In the rows, 128 means zero.
Each path below is one point turned by a fixed rotation once a step. After each direction that follows a path, write how fast that rotation turns it, in degrees each step (0 if it stays still).
Each turn is a multiple of 5 degrees from 10 to 175, or 0.
Each row of a path follows its step; steps can be skipped.
path 1
step 2: [127 122 132 127 133 131 120 127 131 128 130 122 124 121 128 127 134 120
 120 126 125 131 122 114 134 133 131 129 127 119 119 130 134 124 118 125
 145 129 130 131 134 119 117 133 130 120 121 127 129 112 126 118 118 125
 117 117 124 124 117 135 128 133 124 123 128 126 128 125 124]
step 3: [131 127 124 130 132 123 132 120 136 137 121 127 131 137 115 121 129 132
 121 136 122 138 131 117 123 131 135 138 134 122 126 137 125 127 125 123
 122 128 131 124 133 132 135 132 114 133 127 121 127 128 131 137 118 115
 127 126 126 127 128 124 118 118 136 120 130 133 128 142 124]
step 4: [128 126 118 121 134 122 132 129 135 127 125 135 123 122 120 129 127 131
 136 123 119 121 129 129 119 122 129 135 129 133 138 132 125 142 128 124
 130 124 140 137 129 122 116 116 132 129 118 128 123 134 133 133 140 124
 123 124 125 137 136 124 134 118 123 123 134 129 124 126 136]
step 5: [117 125 131 137 133 140 124 123 116 131 141 120 123 122 138 121 133 132
 133 129 124 119 128 128 128 130 125 128 146 134 133 121 120 123 131 126
 133 132 126 126 132 128 128 130 143 122 124 128 128 135 121 136 125 129
 117 125 125 136 123 128 129 127 128 116 123 138 124 124 127]
step 9: [118 126 129 134 126 132 146 138 122 132 122 120 131 125 122 127 138 122
 126 140 129 117 131 124 121 123 134 123 128 128 125 139 127 145 128 132
 130 135 139 135 130 134 129 126 133 134 128 121 112 121 132 128 126 126
 120 121 136 128 130 126 132 133 131 132 130 133 128 129 130]
step 10: [129 130 125 138 139 130 124 130 117 131 126 117 135 124 131 119 121 126
 132 124 129 136 128 127 134 123 125 134 125 130 121 127 136 131 125 129
 128 131 129 140 137 124 134 120 125 116 116 124 134 140 131 127 122 126
 125 124 127 142 130 125 128 119 126 139 121 143 135 125 131]
step 12: [132 137 125 131 128 124 130 126 131 131 130 126 128 113 138 134 136 119
 125 139 122 119 134 134 125 132 135 123 118 121 139 137 131 120 127 126
 122 125 126 124 126 127 125 131 128 127 126 142 120 125 129 133 125 132
 122 133 132 135 123 123 148 125 124 123 124 122 136 122 124]
step 13: [143 131 130 120 132 133 130 138 127 132 131 119 126 123 126 121 128 133
 135 132 128 139 129 131 136 133 123 114 120 131 122 132 120 121 121 134
 126 135 126 135 132 131 134 129 129 134 127 127 133 131 116 131 127 127
 127 127 133 120 121 106 133 129 135 122 135 134 120 129 131]
step 14: [130 124 130 119 122 123 134 130 137 130 126 121 128 131 124 125 128 126
 117 124 132 120 131 134 130 126 129 128 124 133 126 124 119 131 125 133
 125 139 133 139 123 129 139 126 127 125 121 120 130 120 123 114 123 126
 114 130 116 134 127 142 128 126 126 139 145 126 124 125 127]
[128 128 132 127 129 130 127 127 126 127 125 127 128 128 127 129 130 128
 128 127 131 127 125 130 128 130 131 130 127 127 127 130 131 132 127 131
 128 127 128 128 131 126 129 128 126 128 130 128 130 126 128 129 131 127
 126 130 130 129 129 129 126 129 128 127 126 129 128 127 127]	45
[129 127 130 128 130 128 130 130 130 126 131 131 126 125 128 128 127 130
 129 127 130 128 127 129 127 128 129 126 131 129 128 128 127 126 127 130
 127 127 127 129 128 128 131 130 126 127 128 128 129 128 129 130 126 128
 130 130 127 128 128 129 133 129 129 128 128 126 125 125 126]	55
path 2
step 0: [138 125 129 128 131 133 125 130 122 115 131 130 119 133 117 132 129 127
 124 135 123 121 130 121 120 137 132 130 128 120 129 127 134 134 118 123
 128 119 133 123 140 126 129 128 128 129 122 136 119 134 136 118 129 118
 136 129 129 138 122 124 130 123 122 139 122 131 141 122 140]
step 1: [122 131 120 131 130 133 134 114 125 126 124 133 131 127 126 123 141 129
 131 134 134 116 131 124 131 129 126 131 135 139 120 137 128 143 129 128
 126 123 130 122 135 131 122 119 125 129 135 127 121 132 117 135 133 127
 122 119 132 142 128 133 124 120 131 127 136 136 126 139 126]
step 3: [140 137 124 124 127 136 123 121 125 122 129 128 119 132 137 119 123 139
 127 136 137 126 122 131 126 126 125 125 140 133 130 131 125 137 127 130
 117 117 131 128 138 126 123 129 115 130 119 122 124 128 114 128 132 130
 133 130 118 130 128 141 121 120 124 132 122 130 132 129 125]
step 4: [125 136 133 128 128 140 131 130 123 126 136 143 124 126 122 145 122 132
 128 127 126 135 130 112 128 133 123 128 132 135 122 132 124 135 129 132
 124 117 126 132 140 127 124 136 130 123 133 140 130 132 127 136 125 117
 126 134 135 131 128 114 132 121 121 123 128 128 131 136 127]
step 9: [123 130 138 125 126 132 131 135 124 113 135 127 120 134 122 123 130 144
 120 125 128 127 137 129 118 135 124 124 139 132 126 139 133 138 126 125
 114 125 125 133 129 136 129 133 134 127 124 130 121 133 129 140 124 127
 127 128 139 132 140 136 127 129 131 128 121 130 130 134 132]
step 11: [128 139 135 133 115 131 114 119 124 124 134 118 130 132 115 133 124 128
 132 130 134 130 122 124 125 141 120 136 136 140 132 133 131 129 123 119
 120 131 132 132 132 135 136 127 125 123 130 127 119 135 126 130 136 125
 136 123 135 141 130 133 134 131 123 127 131 129 132 124 129]
step 12: [138 133 135 125 129 133 133 123 126 129 117 144 119 131 131 131 133 131
 121 123 127 117 131 126 123 136 113 122 130 131 130 131 129 139 122 123
 136 116 135 120 128 135 122 131 120 131 119 135 120 123 123 130 123 118
 120 119 127 127 129 127 133 132 135 130 132 136 127 119 124]
step 13: [130 139 129 136 129 131 117 126 125 122 139 125 122 134 133 120 133 126
 130 140 124 125 133 123 121 128 128 130 133 121 125 131 142 136 121 131
 131 116 130 127 137 128 131 139 134 127 133 130 113 135 131 124 130 129
 142 122 134 136 123 122 125 124 121 128 132 134 132 134 138]
step 14: [128 123 132 125 129 136 141 130 121 122 122 133 127 119 125 126 137 133
 127 134 137 120 122 119 120 130 125 128 131 136 123 139 125 135 137 125
 130 133 119 122 132 132 124 135 114 123 125 132 121 136 121 128 140 119
 125 123 132 142 129 139 130 122 135 127 125 131 131 134 126]
[128 130 128 128 128 127 128 128 128 127 127 127 127 127 126 125 126 130
 129 128 127 131 130 129 130 132 127 129 130 126 127 129 127 129 128 129
 128 129 127 130 128 129 129 126 128 129 130 125 127 131 126 129 128 132
 130 126 127 128 126 130 129 127 130 130 127 131 125 127 130]	170
[129 128 127 128 126 128 128 126 127 130 126 125 129 125 126 128 127 130
 131 127 131 128 127 129 125 127 131 126 131 131 128 129 127 127 127 127
 127 127 127 127 126 127 129 127 126 128 128 129 126 129 128 128 127 127
 131 131 128 130 128 131 126 127 128 131 127 127 131 127 130]	135
[126 128 130 129 128 131 130 128 130 127 129 129 128 126 128 130 128 128
 125 127 128 129 127 128 131 127 126 129 129 127 129 131 128 129 130 127
 133 127 127 129 125 130 129 128 128 131 127 127 129 130 127 129 127 126
 128 130 130 129 129 130 129 131 126 130 126 126 128 130 129]	145
[130 128 129 126 130 126 132 129 127 128 126 133 128 127 125 128 128 129
 126 127 129 128 129 128 129 130 127 127 127 127 128 129 127 125 130 130
 130 128 127 127 128 126 127 128 124 128 130 130 127 126 128 125 131 126
 129 131 128 128 126 126 130 128 128 128 128 128 126 126 130]	175
[130 130 129 127 129 129 125 129 123 127 126 127 131 128 128 130 126 128
 129 126 127 126 129 127 126 125 125 129 128 126 127 128 127 128 128 128
 128 127 130 131 129 129 128 127 127 128 127 129 128 126 125 128 127 127
 130 130 129 125 126 127 127 130 129 130 128 127 129 128 127]	85
[128 128 130 128 128 129 128 132 127 126 127 126 127 126 127 126 127 129
 127 128 126 126 127 128 129 131 129 130 126 129 129 128 127 127 127 130
 125 129 128 126 129 129 133 131 131 129 129 129 126 129 127 126 128 128
 126 130 131 128 129 126 127 129 126 129 126 127 129 126 127]	160
path 3
step 1: [134 125 135 134 129 111 113 125 139 130 129 126 148 124 145 124 133 130
 130 137 127 137 129 124 133 133 123 138 131 123 126 131 129 131 125 128
 122 128 121 124 134 132 132 128 123 131 131 127 135 127 128 130 129 118
 114 121 126 123 132 137 124 129 118 136 128 132 133 127 130]
step 2: [128 115 129 127 122 127 126 117 128 130 122 124 150 133 140 124 127 113
 123 137 126 125 122 139 136 131 123 125 132 123 115 134 122 130 128 120
 126 127 129 127 134 127 135 118 137 125 125 124 133 133 127 139 132 126
 126 130 127 124 118 134 125 131 129 116 128 134 138 127 122]
step 3: [120 123 127 120 130 129 139 115 132 129 129 128 141 124 145 119 123 123
 134 127 134 127 121 125 130 142 126 135 133 131 121 129 130 133 137 136
 129 132 127 120 118 120 127 128 123 122 135 127 123 125 118 138 121 127
 127 126 119 114 130 127 123 138 121 130 126 126 138 130 120]
step 4: [143 125 122 108 116 128 130 124 134 125 119 127 138 125 127 124 139 114
 129 123 126 118 131 126 120 134 128 129 131 132 119 128 132 132 134 134
 128 128 130 121 126 128 134 131 128 119 143 126 127 134 126 125 133 118
 123 123 130 118 131 128 134 132 124 127 129 129 135 112 123]
step 5: [139 124 128 131 120 137 120 136 134 140 131 135 138 125 133 119 132 116
 125 130 132 134 118 125 118 132 117 132 133 132 122 135 126 124 136 128
 136 134 126 129 125 133 126 140 129 124 126 122 121 125 113 123 127 108
 136 123 131 124 129 126 120 135 130 130 133 126 131 124 125]
step 8: [126 123 127 122 130 136 136 124 126 121 118 133 123 117 127 126 136 119
 107 126 121 133 126 131 135 130 124 130 132 137 128 136 121 127 131 129
 126 124 120 112 127 118 127 134 130 124 128 133 132 131 114 133 127 118
 119 126 126 128 132 135 127 131 123 138 111 127 128 134 125]
step 9: [128 127 128 124 120 128 123 132 140 120 129 135 134 130 134 123 139 127
 126 131 134 135 134 126 134 125 124 136 138 128 134 124 129 140 137 127
 129 120 120 123 134 126 132 129 122 127 119 123 137 132 124 134 125 109
 117 119 132 132 137 126 139 131 127 138 117 127 135 122 136]
step 12: [138 131 132 121 127 128 128 118 130 129 112 123 142 122 131 127 130 120
 130 133 128 132 122 129 119 140 141 135 126 118 123 133 134 138 126 137
 135 132 128 125 131 119 132 128 129 130 142 135 140 132 121 136 122 130
 122 122 132 125 131 137 136 130 122 126 125 132 140 130 123]
step 14: [135 133 125 115 128 120 125 120 133 138 126 138 140 129 132 114 119 119
 121 130 135 129 135 122 130 127 134 131 132 138 110 128 121 137 132 131
 136 136 129 125 135 129 131 141 123 133 122 127 128 125 126 126 117 118
 128 122 129 119 138 126 125 128 135 129 128 131 134 124 121]
[129 127 126 128 129 124 128 127 129 128 129 128 132 129 129 126 130 129
 129 128 130 130 128 125 126 127 127 127 128 127 127 127 128 129 128 130
 126 129 131 127 127 125 126 127 130 129 128 129 132 129 127 129 128 130
 129 128 126 128 125 129 129 127 130 126 128 131 125 128 129]	35
[125 127 126 132 127 130 129 128 131 130 130 130 127 128 126 125 126 129
 126 128 128 126 128 129 130 127 130 131 129 131 126 128 128 129 127 129
 129 128 130 127 129 126 127 129 127 129 129 128 128 127 125 130 127 129
 130 127 127 127 128 127 127 126 130 130 126 129 130 131 127]	130
[128 126 128 131 130 128 127 128 130 125 127 131 128 125 129 129 129 130
 131 129 127 128 128 128 131 127 127 128 128 126 129 126 127 128 132 125
 129 124 129 127 129 129 128 129 127 128 127 129 130 129 129 130 129 129
 125 130 127 128 127 130 128 126 127 128 125 127 128 129 127]	40
[126 130 127 126 126 128 130 129 127 128 127 130 129 129 129 129 126 127
 131 130 131 127 128 129 129 125 127 128 131 127 125 128 128 128 128 127
 129 127 124 128 130 128 129 127 127 129 126 127 128 124 129 127 126 130
 128 128 124 128 125 126 127 128 130 126 127 126 128 128 129]	95
[128 128 128 123 129 128 129 129 130 125 129 130 125 129 127 129 132 127
 127 130 128 129 129 130 126 128 127 130 129 127 129 128 128 129 129 129
 130 128 128 128 126 127 130 130 126 128 129 128 127 125 129 127 127 128
 130 128 129 126 125 130 128 126 129 132 127 129 127 125 127]	80
path 4
step 0: [116 142 124 118 126 128 128 126 134 131 108 134 123 132 127 122 121 115
 137 132 128 128 131 116 130 121 133 123 124 144 122 123 126 120 133 140
 123 127 136 122 132 129 125 138 137 122 130 126 127 131 124 134 128 133
 128 125 126 125 126 117 131 138 133 130 130 138 127 131 116]
step 3: [122 131 132 132 126 137 122 131 119 115 116 127 138 128 129 133 122 129
 125 124 127 124 130 126 129 127 129 122 127 128 136 127 126 129 133 125
 126 123 125 132 130 121 143 132 127 130 142 127 137 118 127 148 122 131
 129 137 137 131 136 121 111 139 133 128 113 126 127 139 124]
step 4: [126 127 143 139 117 135 137 138 134 121 126 125 134 130 138 127 140 120
 128 133 129 134 135 124 128 122 138 131 127 119 130 123 120 132 129 126
 130 127 126 132 133 131 136 127 117 128 133 118 134 125 124 141 117 134
 125 132 131 123 146 119 138 137 123 125 117 133 126 133 126]
step 7: [133 130 132 117 119 129 132 129 125 122 117 125 131 129 133 120 129 142
 126 137 138 133 129 130 135 113 140 126 126 137 139 121 134 121 119 140
 135 132 131 130 128 129 120 128 124 121 123 120 125 125 130 134 129 134
 115 120 116 129 123 131 129 137 144 130 130 134 120 133 119]
step 8: [121 123 128 116 126 129 131 119 124 134 118 125 119 124 132 121 128 127
 127 138 132 122 132 123 128 124 132 128 118 136 137 121 130 109 124 130
 126 135 135 128 131 125 127 134 127 126 117 124 129 111 114 132 135 134
 122 121 135 131 126 125 115 130 128 127 110 133 129 139 129]
step 9: [116 114 133 124 123 127 130 134 128 126 108 131 136 130 127 122 140 115
 131 128 128 128 125 120 129 141 131 126 120 130 131 131 116 116 118 120
 120 126 132 126 123 131 130 133 127 124 130 132 123 125 124 133 130 139
 118 125 128 131 125 128 121 138 122 132 117 119 119 135 117]
step 10: [126 121 133 130 124 125 132 128 129 117 111 135 129 129 129 125 121 122
 129 143 138 129 119 133 134 134 129 131 124 128 129 124 128 128 122 121
 117 126 127 144 127 133 139 128 129 133 135 118 115 119 134 126 128 138
 134 124 132 130 138 127 125 151 127 128 125 120 131 126 132]
step 11: [119 138 122 133 128 120 126 127 131 117 123 139 129 139 123 126 129 118
 132 125 130 133 129 131 135 123 135 124 126 125 132 118 122 121 130 144
 132 123 128 126 133 128 139 126 132 135 136 113 119 129 126 136 124 143
 137 124 141 128 131 122 133 137 130 127 118 121 141 134 128]
step 13: [137 126 133 129 125 134 127 143 126 126 123 129 117 132 136 130 125 142
 143 129 137 139 122 119 136 122 136 133 125 123 128 128 131 120 133 134
 136 132 122 124 118 122 130 130 135 126 116 128 127 114 122 134 122 141
 124 126 124 127 137 131 139 132 122 122 115 126 131 127 132]
[126 131 130 127 127 126 128 125 125 127 127 129 129 129 126 131 131 128
 127 126 128 130 130 126 126 129 129 129 126 129 128 129 127 127 131 128
 127 128 127 126 128 130 130 130 130 129 128 129 126 129 129 129 126 127
 128 130 129 127 127 129 127 124 129 130 125 128 129 129 130]	135
[127 128 128 126 128 128 129 128 130 126 129 129 130 124 130 124 130 126
 128 130 128 126 130 128 127 127 129 130 127 127 127 127 130 126 127 128
 128 127 128 125 132 126 124 126 128 131 129 127 128 128 127 128 127 127
 130 130 129 127 127 127 130 126 130 127 128 129 129 131 130]	100
[127 127 128 131 130 128 130 128 129 128 129 128 128 127 126 124 130 127
 130 128 129 127 128 129 128 128 129 127 128 126 129 129 127 130 130 128
 128 130 130 129 129 126 130 131 129 127 123 128 128 127 125 128 126 130
 129 129 128 128 128 130 132 126 129 129 127 129 131 126 126]	160
[125 130 129 128 130 125 128 128 127 126 128 123 128 130 125 129 129 127
 129 129 128 127 129 127 127 128 128 128 126 125 128 130 127 130 127 127
 128 127 126 128 128 125 126 127 132 127 130 130 128 128 126 129 129 131
 128 128 128 129 127 127 126 129 127 126 131 131 125 129 127]	125
